In the data rows, 500 means zero.
Here are some points, each followed by its number:
np.array([458, 335, 403, 579, 562, 527, 463, 511, 594]) 0
np.array([449, 550, 720, 364, 476, 382, 437, 553, 323]) 1
np.array([351, 355, 221, 555, 362, 805, 514, 392, 708]) 2
np.array([449, 277, 338, 650, 399, 635, 507, 410, 710]) 3
np.array([430, 219, 193, 658, 404, 804, 484, 423, 739]) 4
np.array([603, 557, 399, 561, 390, 645, 537, 509, 683]) 5
np.array([540, 554, 633, 413, 505, 459, 503, 402, 412]) 6
np.array([120, 564, 870, 258, 459, 207, 499, 632, 113]) 7
np.array([449, 529, 731, 307, 518, 330, 485, 635, 232]) 8
np.array([547, 524, 398, 494, 545, 509, 526, 395, 522]) 9
np.array([436, 185, 254, 662, 525, 666, 452, 423, 651]) 10
np.array([667, 502, 349, 625, 729, 469, 509, 435, 606]) 11
np.array([542, 533, 621, 475, 540, 468, 476, 402, 439]) 12
np.array([693, 550, 366, 555, 540, 535, 519, 541, 574]) 13
np.array([382, 545, 775, 270, 492, 294, 492, 652, 191]) 14
np.array([448, 410, 512, 518, 464, 493, 512, 484, 478]) 15
np.array([409, 534, 726, 366, 511, 357, 451, 571, 283]) 16
np.array([362, 81, 378, 809, 469, 749, 462, 307, 726]) 17
np.array([999, 600, 145, 857, 493, 538, 645, 949, 567]) 18
np.array([596, 433, 351, 605, 432, 659, 512, 507, 665]) 19
np.array([458, 401, 457, 384, 590, 795, 439, 408, 451]) 20
np.array([428, 515, 664, 465, 557, 398, 426, 478, 375]) 21
Which five points above are nearest to each new point, looking only along the 3 directions in which the numbered points spread most? Their numbers follow each, nearest first.
np.array([41, 546, 750, 525, 497, 258, 447, 230, 480]) 21 16 1 6 12
np.array([499, 684, 647, 453, 595, 180, 464, 453, 606]) 6 12 21 1 16
np.array([498, 355, 431, 576, 567, 549, 444, 502, 549]) 0 15 9 5 19
np.array([204, 244, 158, 560, 325, 736, 535, 354, 640]) 17 2 10 4 3
np.array([635, 460, 452, 595, 495, 627, 472, 522, 566]) 5 13 19 9 0
np.array([514, 632, 627, 404, 614, 301, 471, 472, 533]) 6 12 21 1 16
np.array([19, 574, 976, 60, 412, 73, 594, 815, 0]) 7 14 8 16 1
np.array([570, 481, 483, 496, 523, 633, 467, 478, 523]) 9 0 15 5 20
np.array([573, 502, 498, 494, 554, 602, 472, 448, 503]) 9 12 15 20 0
np.array([594, 547, 449, 500, 515, 555, 497, 469, 544]) 9 13 11 5 12
np.array([380, 238, 286, 632, 544, 641, 437, 482, 654]) 3 10 2 4 0
np.array([52, 610, 920, 256, 416, 211, 463, 579, 140]) 7 14 8 16 1
